In the data rows, zero lies at 7.5, halfway between 7 and 8.
Here are some points, one per row:
[15 4 7 9 15 11 11 10 4 4 5 9 12 2 6]
[4 8 5 4 5 5 4 3 10 7 11 7 6 8 10]
[15 5 10 10 14 11 13 12 3 6 4 8 10 4 5]
[3 8 6 8 2 6 8 8 8 10 7 8 7 12 6]
[10 8 10 8 10 8 8 7 8 6 8 7 7 4 9]
[11 7 7 6 10 8 7 6 7 7 9 8 8 5 8]
[10 7 8 9 8 8 9 9 6 8 7 8 9 7 6]
[15 5 6 7 14 10 9 9 4 5 5 9 11 3 7]
[0 9 7 9 0 5 6 9 9 12 8 7 5 15 6]
[15 4 9 8 15 11 11 10 4 6 6 8 11 3 6]
[15 6 10 9 14 13 12 12 3 7 4 8 10 5 5]
[13 7 8 7 13 9 8 6 7 4 8 7 8 3 9]
[0 10 7 9 0 4 6 8 11 15 7 5 4 15 5]
[2 8 6 5 3 4 4 3 11 8 12 7 7 9 9]
[11 7 8 8 9 8 9 9 6 7 6 8 10 7 5]
[11 8 11 9 9 9 10 9 6 8 7 7 7 6 7]
[15 4 8 10 15 11 10 10 4 3 4 8 11 1 8]
[15 5 6 8 15 11 9 9 4 3 5 9 11 3 7]
[2 8 4 5 3 3 3 3 11 8 12 8 6 9 10]
[2 8 6 6 3 4 4 4 11 10 10 8 6 10 9]
[10 9 10 8 10 9 8 8 6 7 7 8 7 6 7]
[14 7 11 9 14 12 11 11 4 5 4 8 9 4 5]
[10 7 8 7 9 7 7 6 7 7 9 7 8 5 8]
[0 8 6 6 2 4 5 4 10 9 11 8 6 10 9]
[0 10 7 6 2 4 4 3 12 10 11 6 4 10 10]
[13 7 8 7 12 10 9 8 5 4 6 7 8 4 8]
[1 9 6 6 1 3 5 4 11 9 12 6 7 11 8]
[13 6 7 6 13 9 8 7 6 4 8 8 9 3 8]
[10 8 8 6 10 8 7 5 7 6 9 8 7 4 8]
[0 11 9 6 2 5 5 4 12 10 10 5 3 11 9]
[0 9 4 2 4 5 2 2 11 6 13 5 4 10 13]
[0 12 7 9 0 5 5 9 12 15 7 6 3 15 5]
[0 9 5 4 3 4 3 2 13 8 13 7 3 10 11]
[0 10 6 8 0 4 6 8 11 13 7 6 5 15 5]
[15 7 11 10 14 12 12 11 4 6 3 8 9 4 6]
[0 11 9 10 0 7 7 10 8 13 6 7 5 15 4]
[14 12 10 3 15 14 11 14 3 6 5 6 8 1 10]
[2 8 6 5 3 4 4 3 10 8 12 7 5 9 10]
[12 6 7 6 12 8 8 8 7 5 8 8 10 4 9]
[15 7 9 9 14 11 10 9 4 5 5 8 9 3 7]
[0 13 8 10 0 6 6 9 10 14 7 6 3 15 5]
[0 15 15 15 0 3 9 15 15 15 2 7 1 15 0]
[1 9 6 6 3 5 6 6 9 10 9 7 5 11 8]
[11 8 8 8 12 9 7 8 7 6 7 9 8 5 8]
[4 7 7 6 4 5 5 5 9 8 10 7 7 9 9]
[10 8 9 9 8 8 9 8 7 7 7 8 7 7 7]
[15 7 11 10 13 12 11 11 3 7 4 9 9 4 6]
[15 5 7 9 15 12 11 12 2 5 3 10 12 4 6]
[15 3 8 8 15 12 11 10 3 4 4 9 11 2 7]
[15 2 6 3 8 9 4 9 3 3 7 8 6 9 6]
[0 14 6 1 5 11 1 0 7 8 15 6 0 7 15]
[13 6 7 8 13 10 9 8 6 4 7 9 9 3 7]
[13 6 8 7 12 9 9 8 5 4 7 9 10 4 8]
[15 6 10 9 14 12 11 10 4 5 4 8 9 4 6]
[4 8 6 6 5 5 5 4 10 9 11 8 7 8 9]
[12 7 8 8 12 9 9 8 7 5 7 9 8 4 8]
[15 5 11 11 15 11 12 12 3 7 2 8 10 4 5]
[15 5 10 11 14 12 12 14 2 6 2 9 11 4 4]
[15 5 8 7 14 10 9 9 5 5 5 8 10 3 8]
[2 9 7 5 3 4 5 3 11 9 11 6 5 9 10]
[15 7 10 9 14 12 11 11 4 5 4 8 8 3 7]
[15 8 10 9 13 11 11 10 4 5 5 8 8 4 6]
[1 7 6 9 0 3 7 7 10 12 9 5 8 14 4]
[15 6 9 8 14 11 9 9 5 4 6 8 8 3 7]
[2 8 5 5 3 4 4 4 10 8 11 7 6 9 10]
[0 11 11 11 0 6 9 11 9 15 5 6 5 15 4]
[0 9 6 7 1 3 5 4 12 9 11 6 6 11 7]
[0 10 9 9 0 3 5 5 13 14 11 5 2 15 7]
[15 11 8 6 12 10 8 10 2 5 2 14 9 2 7]
[4 8 6 6 4 5 5 5 9 7 11 7 7 9 9]
[8 7 3 5 7 7 8 3 8 4 14 6 9 5 9]
[10 9 10 9 9 10 10 10 6 8 7 7 7 7 6]
[12 5 6 7 11 7 7 6 7 4 9 8 10 4 9]
[13 6 7 7 12 9 8 7 6 5 8 8 10 4 8]
[15 5 11 11 13 11 12 12 4 7 3 9 11 5 5]
[15 5 9 8 15 12 11 9 3 4 5 8 10 2 8]
[15 4 6 7 15 11 10 10 3 4 5 8 11 2 7]
[12 4 5 6 12 5 7 3 7 4 9 7 9 4 8]
[9 8 8 7 10 9 8 9 7 6 8 7 8 6 9]
[0 11 13 4 1 5 6 0 14 12 14 2 1 11 14]
[15 7 8 8 14 10 9 10 5 5 6 8 9 4 7]
[3 8 5 6 4 4 7 6 9 9 9 7 8 10 7]
[12 6 8 8 12 9 10 8 5 5 7 8 9 4 7]
[1 8 5 5 2 2 4 2 12 8 12 7 6 10 9]
[0 11 9 7 0 2 3 1 15 12 12 5 2 12 11]
[0 10 6 6 0 5 4 6 11 10 10 6 5 13 8]
[1 8 7 8 0 5 6 8 10 12 8 7 6 13 5]
[0 11 8 9 0 6 7 11 10 14 6 6 4 15 5]
[0 4 1 7 0 4 8 9 11 6 10 6 8 15 2]
[13 6 7 7 12 9 7 7 6 5 7 8 9 3 9]
[2 8 5 7 1 5 5 7 9 11 9 8 7 13 5]
[13 7 9 7 12 9 10 9 6 5 7 8 9 4 7]
[4 6 7 4 12 5 1 0 13 3 11 6 6 3 15]
[14 8 11 10 11 11 12 12 4 8 4 8 9 6 5]
[15 6 9 8 13 10 10 8 5 5 7 7 10 3 7]
[11 6 8 7 11 8 7 6 7 5 9 8 9 4 9]
[15 4 7 8 13 9 10 10 5 7 5 9 12 5 6]
[2 9 5 5 3 3 4 4 11 8 12 8 6 9 10]
[14 6 9 8 12 10 9 9 5 5 7 8 8 4 8]
[15 6 9 9 15 11 10 9 4 5 4 9 10 2 8]
[1 10 6 7 2 6 5 6 10 11 9 8 6 11 7]
[13 4 7 6 12 8 8 7 6 5 8 8 9 4 8]
[3 8 5 6 4 6 6 6 9 8 10 8 6 10 9]
[13 7 8 7 12 9 8 8 6 5 8 8 9 3 8]
[11 6 8 9 9 9 10 11 5 8 4 9 10 7 5]
[1 10 8 8 2 5 6 6 11 11 9 6 5 12 8]
[14 6 9 8 14 10 10 9 5 5 6 8 10 4 8]
[4 8 6 6 5 5 5 4 10 7 11 8 6 8 9]
[0 10 6 6 2 5 4 4 11 8 10 6 4 11 9]
[0 11 4 7 0 5 5 8 10 11 9 6 5 15 7]
[4 8 7 6 4 5 5 4 10 8 11 8 8 9 8]
[7 11 6 5 3 4 0 6 8 4 7 12 10 6 13]
[0 12 8 8 0 4 6 9 12 15 8 5 2 15 6]
[9 8 8 8 8 8 8 9 7 6 8 7 8 6 6]
[0 11 7 7 0 4 5 5 11 11 10 5 3 13 8]
[12 5 7 7 12 8 8 7 6 6 8 8 10 4 9]
[15 5 8 8 15 12 11 10 3 2 4 8 11 1 7]
[15 3 7 9 15 13 11 12 1 4 3 9 12 3 6]
[0 0 15 12 0 0 15 8 15 15 5 0 8 15 4]
[3 8 6 6 2 4 6 5 10 9 10 8 7 11 7]
[1 9 7 7 3 4 6 7 10 9 9 8 6 12 8]
[15 6 11 9 15 12 11 11 4 6 4 8 10 3 6]
[0 9 6 10 0 6 7 10 9 13 7 7 5 15 5]
[1 7 5 5 3 3 3 3 12 8 13 7 7 10 10]
[15 4 7 7 14 11 9 8 5 5 6 8 11 2 8]
[15 4 7 8 14 11 10 10 5 5 5 9 11 4 7]
[15 4 9 8 14 11 10 10 4 6 5 9 11 3 6]
[13 6 8 7 12 9 9 7 6 5 7 8 9 3 8]
[10 8 9 7 10 9 8 8 7 6 7 8 7 6 8]
[15 13 15 15 15 15 15 15 0 6 0 6 8 2 3]
[6 7 4 8 5 7 8 9 7 8 7 8 9 10 5]
[15 5 9 9 15 11 11 11 3 6 3 8 11 3 6]
[0 10 9 8 1 5 5 6 11 11 9 7 3 12 8]
[1 9 7 7 1 5 6 8 9 10 9 8 6 13 7]
[9 6 2 7 10 6 6 5 9 3 11 7 11 3 8]
[10 8 7 6 9 8 6 6 8 5 9 8 7 5 10]
[15 6 9 11 15 14 13 14 1 5 2 10 11 4 5]
[0 10 5 7 0 5 4 5 11 9 11 6 5 12 8]
[0 9 7 8 0 4 7 7 10 13 8 7 6 14 5]
[14 7 8 9 13 10 10 9 4 5 6 8 9 3 7]
[14 6 9 8 13 10 9 9 5 5 5 8 9 3 8]
[14 7 10 8 13 10 10 9 5 6 6 7 9 3 6]
[1 10 9 11 0 7 9 13 8 14 4 7 6 15 2]
[3 8 4 5 5 4 5 4 10 7 12 7 7 9 10]
[15 5 9 8 15 12 10 9 4 4 5 9 10 2 8]
[0 11 9 8 0 6 6 6 11 12 9 5 2 13 8]
[0 13 8 8 0 5 4 8 12 15 8 5 1 15 7]
[0 10 9 7 1 5 6 6 10 11 9 7 4 12 8]
[4 8 6 10 2 7 9 12 6 12 5 8 9 13 2]
[0 9 7 7 1 5 6 6 11 11 10 7 5 12 7]
[11 7 10 9 9 8 12 10 7 9 6 8 9 8 5]
[15 4 8 8 13 10 10 9 4 5 5 9 10 3 7]
[0 10 2 5 3 6 3 6 9 7 10 8 5 11 9]
[1 9 7 7 2 5 5 6 11 10 10 8 6 11 8]
[14 4 5 6 12 10 8 8 5 7 7 11 12 5 8]
[0 11 11 9 0 6 8 8 11 14 7 6 3 15 6]
[2 9 7 8 2 4 7 5 10 10 10 7 6 11 8]
[0 11 9 9 0 7 8 11 9 13 6 5 4 15 5]
[0 9 6 7 1 5 6 6 9 10 10 7 6 12 8]
[13 7 10 10 12 10 10 10 5 6 5 8 9 4 6]
[3 8 7 5 4 4 5 4 10 8 11 7 6 8 9]
[15 4 8 8 15 10 11 11 3 5 4 8 11 3 6]
[10 9 10 8 9 9 8 8 7 7 8 8 7 6 8]
[0 9 5 5 2 4 3 2 12 7 12 7 5 10 10]
[12 5 5 8 10 9 9 11 5 7 5 10 10 7 6]
[0 14 6 14 0 15 15 15 0 13 0 0 7 15 0]
[0 13 0 6 3 7 2 0 10 1 5 8 4 6 11]
[13 6 9 8 12 9 9 8 6 5 7 8 9 4 7]
[0 10 8 6 0 3 3 2 13 10 12 5 3 11 11]
[14 5 6 6 13 9 8 8 5 4 7 8 11 3 8]
[3 8 6 5 4 4 5 4 11 8 12 8 7 9 9]
[13 5 7 7 12 10 9 7 6 5 8 8 10 4 8]
[14 5 7 7 13 10 9 8 5 4 7 8 10 3 8]
[12 2 4 4 12 8 6 6 5 4 6 9 11 2 9]
[13 5 6 7 13 8 8 7 6 4 8 9 10 3 8]
[3 8 5 5 4 4 5 4 10 8 11 7 6 9 8]
[12 6 8 6 12 9 7 7 6 4 7 8 8 4 9]
[13 6 9 7 12 9 9 8 6 5 6 8 9 4 8]
[3 8 6 6 4 4 4 5 10 8 10 8 7 10 9]
[15 7 9 9 14 10 10 10 4 4 5 8 9 3 7]
[0 10 6 6 2 4 4 3 12 8 12 6 5 10 11]
[13 5 8 8 12 9 9 8 6 5 7 8 9 3 8]
[3 8 6 5 3 4 5 4 11 8 11 7 6 9 9]
[4 8 6 6 4 4 5 4 10 9 11 7 6 9 9]
[1 9 9 8 2 5 6 7 10 12 8 7 5 13 6]
[10 11 12 13 10 8 9 10 9 12 6 9 2 5 10]
[3 8 5 6 4 4 5 5 9 8 10 8 7 9 9]
[9 6 6 6 9 7 6 6 8 6 9 7 8 4 9]
[1 9 7 7 1 4 5 3 11 9 11 7 5 10 9]
[2 7 4 6 3 4 5 5 10 8 11 7 7 11 8]
[0 12 8 8 0 4 5 7 13 13 9 5 3 15 7]
[11 4 8 7 3 0 4 10 11 8 8 9 4 12 10]
[14 4 7 7 13 9 9 8 5 5 6 9 10 2 8]
[0 8 4 5 2 2 3 3 12 8 12 6 5 10 10]
[13 6 8 7 12 8 9 7 6 4 7 8 9 4 9]
[14 6 9 8 13 10 9 9 5 5 6 7 9 4 7]
[15 6 9 8 15 10 9 8 5 4 7 8 9 2 9]
[13 6 7 7 13 9 9 9 5 5 6 8 10 4 7]
[12 5 5 6 12 8 8 8 5 4 7 8 11 5 8]
[14 6 8 7 14 10 8 7 5 5 6 8 10 3 8]
[2 9 6 8 2 5 6 6 10 10 9 7 7 11 7]
[14 6 9 8 13 10 9 8 5 6 6 8 9 3 7]
[1 9 7 9 0 7 8 10 7 13 6 8 7 14 5]
[15 5 9 9 15 12 11 10 3 6 4 10 11 3 7]
[2 8 7 8 1 4 6 6 11 10 10 7 7 11 7]
[10 7 6 7 10 6 7 6 8 5 9 8 9 5 9]
[13 6 8 7 13 9 8 8 7 5 6 8 8 3 9]
[1 7 5 5 3 3 4 3 11 8 12 7 6 9 10]
[3 8 5 5 4 5 4 4 10 8 10 7 5 10 9]
[10 5 0 4 15 5 3 7 9 5 3 11 8 5 10]
[14 6 7 7 13 9 8 7 6 5 7 8 9 4 9]
[14 6 7 7 13 9 8 7 6 4 7 9 9 2 8]
[9 9 8 8 8 7 8 7 8 6 8 8 7 6 7]
[14 8 10 11 11 12 12 13 3 8 3 9 9 5 5]
[13 5 7 7 13 9 7 6 6 4 8 8 9 3 9]
[15 7 11 10 14 12 12 11 3 6 4 7 9 3 6]
[2 8 6 6 3 4 4 4 12 9 11 8 6 9 9]
[3 9 5 6 4 4 4 4 11 8 11 7 6 9 9]
[0 11 8 9 0 5 7 8 11 15 7 5 3 15 5]
[11 7 8 8 10 8 7 7 7 8 8 8 8 5 8]
[15 4 7 6 14 10 8 6 5 3 7 8 10 2 8]
[15 3 12 10 13 11 7 3 7 11 0 7 9 4 2]
[15 5 10 9 15 12 11 11 3 6 3 9 10 3 6]
[15 5 7 7 15 11 10 9 5 3 6 8 10 2 9]
[15 5 8 8 15 12 10 9 4 3 5 8 10 1 8]
[13 7 9 7 13 9 9 8 6 5 6 8 8 4 8]
[1 10 8 7 1 4 5 5 12 10 10 6 5 10 9]
[0 10 8 8 0 5 5 6 10 13 9 7 4 13 6]
[14 7 9 8 13 11 10 10 5 6 6 8 9 3 7]
[3 8 6 6 5 5 5 4 10 8 11 7 6 8 10]
[3 8 5 6 4 5 5 4 10 8 11 7 7 9 9]
[15 5 9 10 14 11 12 13 3 7 2 9 11 5 5]
[0 11 7 7 1 5 4 5 11 10 10 6 3 12 8]
[6 9 6 2 9 4 5 4 10 2 12 8 7 7 12]
Along one direction, these points spread out more than along any other. How many in every 100 of the points above lie lower along it than each point below? Round to a whole number. More than half of the points above lie lower than the first one.
[12 6 8 6 12 9 7 7 6 4 7 8 8 4 9] 59
[11 7 8 8 10 8 7 7 7 8 8 8 8 5 8] 53
[15 4 8 8 13 10 10 9 4 5 5 9 10 3 7] 82
[4 6 7 4 12 5 1 0 13 3 11 6 6 3 15] 44
[3 8 6 5 4 4 5 4 11 8 12 8 7 9 9] 35
[3 8 4 5 5 4 5 4 10 7 12 7 7 9 10] 37
[2 8 7 8 1 4 6 6 11 10 10 7 7 11 7] 26
[12 5 5 8 10 9 9 11 5 7 5 10 10 7 6] 58
[15 6 10 9 14 12 11 10 4 5 4 8 9 4 6] 86
[0 11 8 9 0 5 7 8 11 15 7 5 3 15 5] 4
[4 8 7 6 4 5 5 4 10 8 11 8 8 9 8] 40
[1 10 9 11 0 7 9 13 8 14 4 7 6 15 2] 31
[1 9 6 6 3 5 6 6 9 10 9 7 5 11 8] 30
[0 10 6 6 0 5 4 6 11 10 10 6 5 13 8] 6
[0 10 6 6 2 5 4 4 11 8 10 6 4 11 9] 15
[10 11 12 13 10 8 9 10 9 12 6 9 2 5 10] 47
[9 6 6 6 9 7 6 6 8 6 9 7 8 4 9] 46
[13 7 9 7 12 9 10 9 6 5 7 8 9 4 7] 66
[0 10 8 6 0 3 3 2 13 10 12 5 3 11 11] 2
[15 5 7 9 15 12 11 12 2 5 3 10 12 4 6] 97
[15 6 11 9 15 12 11 11 4 6 4 8 10 3 6] 92
[0 11 7 7 0 4 5 5 11 11 10 5 3 13 8] 3
[0 10 6 6 2 4 4 3 12 8 12 6 5 10 11] 12
[15 4 9 8 15 11 11 10 4 6 6 8 11 3 6] 90
[3 8 5 5 4 4 5 4 10 8 11 7 6 9 8] 35
[1 10 8 8 2 5 6 6 11 11 9 6 5 12 8] 21
[14 6 9 8 13 10 9 9 5 5 6 7 9 4 7] 74
[13 6 7 6 13 9 8 7 6 4 8 8 9 3 8] 68
[15 5 9 8 15 12 10 9 4 4 5 9 10 2 8] 92
[13 6 8 7 12 8 9 7 6 4 7 8 9 4 9] 62
[15 6 9 8 15 10 9 8 5 4 7 8 9 2 9] 82
[13 5 8 8 12 9 9 8 6 5 7 8 9 3 8] 68
[0 10 7 9 0 4 6 8 11 15 7 5 4 15 5] 4
[15 5 9 9 15 11 11 11 3 6 3 8 11 3 6] 94
[14 6 9 8 14 10 10 9 5 5 6 8 10 4 8] 78
[15 5 7 7 15 11 10 9 5 3 6 8 10 2 9] 88
[15 7 8 8 14 10 9 10 5 5 6 8 9 4 7] 79
[15 5 6 7 14 10 9 9 4 5 5 9 11 3 7] 83
[15 7 9 9 14 11 10 9 4 5 5 8 9 3 7] 83
[4 8 6 6 5 5 5 4 10 9 11 8 7 8 9] 41
[6 9 6 2 9 4 5 4 10 2 12 8 7 7 12] 44
[2 9 6 8 2 5 6 6 10 10 9 7 7 11 7] 32
[1 9 7 7 1 5 6 8 9 10 9 8 6 13 7] 24
[4 8 6 10 2 7 9 12 6 12 5 8 9 13 2] 42
[13 5 7 7 12 10 9 7 6 5 8 8 10 4 8] 64
[0 0 15 12 0 0 15 8 15 15 5 0 8 15 4] 18
[0 8 4 5 2 2 3 3 12 8 12 6 5 10 10] 9
[14 8 11 10 11 11 12 12 4 8 4 8 9 6 5] 73
[15 3 8 8 15 12 11 10 3 4 4 9 11 2 7] 98
[0 11 9 7 0 2 3 1 15 12 12 5 2 12 11] 0
[1 7 5 5 3 3 3 3 12 8 13 7 7 10 10] 20
[1 7 6 9 0 3 7 7 10 12 9 5 8 14 4] 16
[0 9 6 7 1 5 6 6 9 10 10 7 6 12 8] 19
[3 8 6 8 2 6 8 8 8 10 7 8 7 12 6] 38
[0 9 6 10 0 6 7 10 9 13 7 7 5 15 5] 16
[15 5 9 9 15 12 11 10 3 6 4 10 11 3 7] 94
[10 8 9 9 8 8 9 8 7 7 7 8 7 7 7] 48
[15 6 9 8 14 11 9 9 5 4 6 8 8 3 7] 81
[0 9 4 2 4 5 2 2 11 6 13 5 4 10 13] 17
[0 11 9 10 0 7 7 10 8 13 6 7 5 15 4] 21
[12 6 8 8 12 9 10 8 5 5 7 8 9 4 7] 63
[1 7 5 5 3 3 4 3 11 8 12 7 6 9 10] 24
[2 8 6 5 3 4 4 3 10 8 12 7 5 9 10] 29
[15 3 7 9 15 13 11 12 1 4 3 9 12 3 6] 99
[0 11 4 7 0 5 5 8 10 11 9 6 5 15 7] 5
[15 6 9 8 13 10 10 8 5 5 7 7 10 3 7] 79
[13 6 7 7 13 9 9 9 5 5 6 8 10 4 7] 71
[2 9 7 5 3 4 5 3 11 9 11 6 5 9 10] 27
[13 7 8 7 12 10 9 8 5 4 6 7 8 4 8] 68
[14 7 9 8 13 11 10 10 5 6 6 8 9 3 7] 76
[14 6 7 7 13 9 8 7 6 4 7 9 9 2 8] 72
[0 12 8 8 0 4 5 7 13 13 9 5 3 15 7] 2
[0 8 6 6 2 4 5 4 10 9 11 8 6 10 9] 22
[0 15 15 15 0 3 9 15 15 15 2 7 1 15 0] 9
[0 11 8 9 0 6 7 11 10 14 6 6 4 15 5] 13
[12 4 5 6 12 5 7 3 7 4 9 7 9 4 8] 56
[13 5 6 7 13 8 8 7 6 4 8 9 10 3 8] 69
[15 5 8 7 14 10 9 9 5 5 5 8 10 3 8] 81
[1 9 7 7 2 5 5 6 11 10 10 8 6 11 8] 23
[15 4 8 10 15 11 10 10 4 3 4 8 11 1 8] 97
[0 11 9 8 0 6 6 6 11 12 9 5 2 13 8] 6
[13 7 8 7 12 9 8 8 6 5 8 8 9 3 8] 63
[14 4 5 6 12 10 8 8 5 7 7 11 12 5 8] 70
[15 7 11 10 13 12 11 11 3 7 4 9 9 4 6] 85
[0 10 2 5 3 6 3 6 9 7 10 8 5 11 9] 24
[15 6 10 9 14 13 12 12 3 7 4 8 10 5 5] 89
[13 6 7 7 12 9 8 7 6 5 8 8 10 4 8] 61
[14 6 8 7 14 10 8 7 5 5 6 8 10 3 8] 76
[0 11 7 7 1 5 4 5 11 10 10 6 3 12 8] 8
[10 8 8 6 10 8 7 5 7 6 9 8 7 4 8] 50
[0 10 6 8 0 4 6 8 11 13 7 6 5 15 5] 5
[14 6 7 7 13 9 8 7 6 5 7 8 9 4 9] 69
[3 8 7 5 4 4 5 4 10 8 11 7 6 8 9] 36
[13 6 8 7 12 9 9 7 6 5 7 8 9 3 8] 65
[1 9 7 9 0 7 8 10 7 13 6 8 7 14 5] 30
[14 12 10 3 15 14 11 14 3 6 5 6 8 1 10] 88
[0 11 11 11 0 6 9 11 9 15 5 6 5 15 4] 19
[0 10 5 7 0 5 4 5 11 9 11 6 5 12 8] 7
[10 8 7 6 9 8 6 6 8 5 9 8 7 5 10] 47
[15 5 10 11 14 12 12 14 2 6 2 9 11 4 4] 97
[15 7 11 10 14 12 12 11 3 6 4 7 9 3 6] 90
[1 9 9 8 2 5 6 7 10 12 8 7 5 13 6] 22
[2 8 5 7 1 5 5 7 9 11 9 8 7 13 5] 26
[15 5 8 8 15 12 10 9 4 3 5 8 10 1 8] 95
[13 7 10 10 12 10 10 10 5 6 5 8 9 4 6] 71
[15 2 6 3 8 9 4 9 3 3 7 8 6 9 6] 57
[0 11 9 6 2 5 5 4 12 10 10 5 3 11 9] 11
[0 9 7 8 0 4 7 7 10 13 8 7 6 14 5] 11
[13 6 7 8 13 10 9 8 6 4 7 9 9 3 7] 72
[15 5 11 11 13 11 12 12 4 7 3 9 11 5 5] 86
[15 5 10 10 14 11 13 12 3 6 4 8 10 4 5] 91
[0 10 9 7 1 5 6 6 10 11 9 7 4 12 8] 15
[1 8 7 8 0 5 6 8 10 12 8 7 6 13 5] 20
[11 8 11 9 9 9 10 9 6 8 7 7 7 6 7] 54
[14 7 8 9 13 10 10 9 4 5 6 8 9 3 7] 77
[15 5 8 8 15 12 11 10 3 2 4 8 11 1 7] 98
[2 8 6 6 3 4 4 4 11 10 10 8 6 10 9] 27
[3 8 5 6 4 4 5 5 9 8 10 8 7 9 9] 38
[12 5 5 6 12 8 8 8 5 4 7 8 11 5 8] 61
[14 6 9 8 13 10 9 8 5 6 6 8 9 3 7] 74
[0 11 9 9 0 7 8 11 9 13 6 5 4 15 5] 18
[6 7 4 8 5 7 8 9 7 8 7 8 9 10 5] 45
[0 14 6 1 5 11 1 0 7 8 15 6 0 7 15] 23
[14 7 10 8 13 10 10 9 5 6 6 7 9 3 6] 75
[0 4 1 7 0 4 8 9 11 6 10 6 8 15 2] 21
[1 9 7 7 1 4 5 3 11 9 11 7 5 10 9] 18
[3 8 6 5 3 4 5 4 11 8 11 7 6 9 9] 33
[10 9 10 8 9 9 8 8 7 7 8 8 7 6 8] 50
[15 3 12 10 13 11 7 3 7 11 0 7 9 4 2] 73
[11 6 8 7 11 8 7 6 7 5 9 8 9 4 9] 56
[2 8 5 5 3 4 4 4 10 8 11 7 6 9 10] 31
[15 13 15 15 15 15 15 15 0 6 0 6 8 2 3] 100
[2 9 7 8 2 4 7 5 10 10 10 7 6 11 8] 28
[15 4 7 8 14 11 10 10 5 5 5 9 11 4 7] 85
[10 7 6 7 10 6 7 6 8 5 9 8 9 5 9] 49
[1 9 6 6 1 3 5 4 11 9 12 6 7 11 8] 15
[3 8 6 6 4 4 4 5 10 8 10 8 7 10 9] 35
[3 8 5 6 4 5 5 4 10 8 11 7 7 9 9] 37
[0 11 11 9 0 6 8 8 11 14 7 6 3 15 6] 8
[15 5 9 8 15 12 11 9 3 4 5 8 10 2 8] 95
[15 4 7 7 14 11 9 8 5 5 6 8 11 2 8] 84
[10 7 8 7 9 7 7 6 7 7 9 7 8 5 8] 48
[15 5 10 9 15 12 11 11 3 6 3 9 10 3 6] 96
[15 7 11 10 14 12 12 11 4 6 3 8 9 4 6] 88
[13 4 7 6 12 8 8 7 6 5 8 8 9 4 8] 60
[11 8 8 8 12 9 7 8 7 6 7 9 8 5 8] 56
[10 8 9 7 10 9 8 8 7 6 7 8 7 6 8] 53
[15 5 11 11 15 11 12 12 3 7 2 8 10 4 5] 94
[14 6 9 8 12 10 9 9 5 5 7 8 8 4 8] 71
[15 8 10 9 13 11 11 10 4 5 5 8 8 4 6] 80
[15 7 9 9 14 10 10 10 4 4 5 8 9 3 7] 84
[0 9 7 9 0 5 6 9 9 12 8 7 5 15 6] 13
[10 8 10 8 10 8 8 7 8 6 8 7 7 4 9] 52
[0 13 8 10 0 6 6 9 10 14 7 6 3 15 5] 6
[4 8 6 6 4 5 5 5 9 7 11 7 7 9 9] 41
[9 8 8 8 8 8 8 9 7 6 8 7 8 6 6] 47
[3 9 5 6 4 4 4 4 11 8 11 7 6 9 9] 33
[9 8 8 7 10 9 8 9 7 6 8 7 8 6 9] 51
[11 4 8 7 3 0 4 10 11 8 8 9 4 12 10] 43
[0 13 0 6 3 7 2 0 10 1 5 8 4 6 11] 34
[11 7 10 9 9 8 12 10 7 9 6 8 9 8 5] 54
[15 5 6 8 15 11 9 9 4 3 5 9 11 3 7] 89
[0 13 8 8 0 5 4 8 12 15 8 5 1 15 7] 1
[4 7 7 6 4 5 5 5 9 8 10 7 7 9 9] 41
[4 8 5 4 5 5 4 3 10 7 11 7 6 8 10] 40
[0 10 7 6 2 4 4 3 12 10 11 6 4 10 10] 10
[0 9 5 4 3 4 3 2 13 8 13 7 3 10 11] 9
[10 9 10 8 10 9 8 8 6 7 7 8 7 6 7] 53
[12 6 7 6 12 8 8 8 7 5 8 8 10 4 9] 59
[0 14 6 14 0 15 15 15 0 13 0 0 7 15 0] 43
[0 12 7 9 0 5 5 9 12 15 7 6 3 15 5] 3
[15 6 9 9 15 11 10 9 4 5 4 9 10 2 8] 91
[11 7 8 8 9 8 9 9 6 7 6 8 10 7 5] 55
[10 7 8 9 8 8 9 9 6 8 7 8 9 7 6] 50
[0 10 9 8 1 5 5 6 11 11 9 7 3 12 8] 12
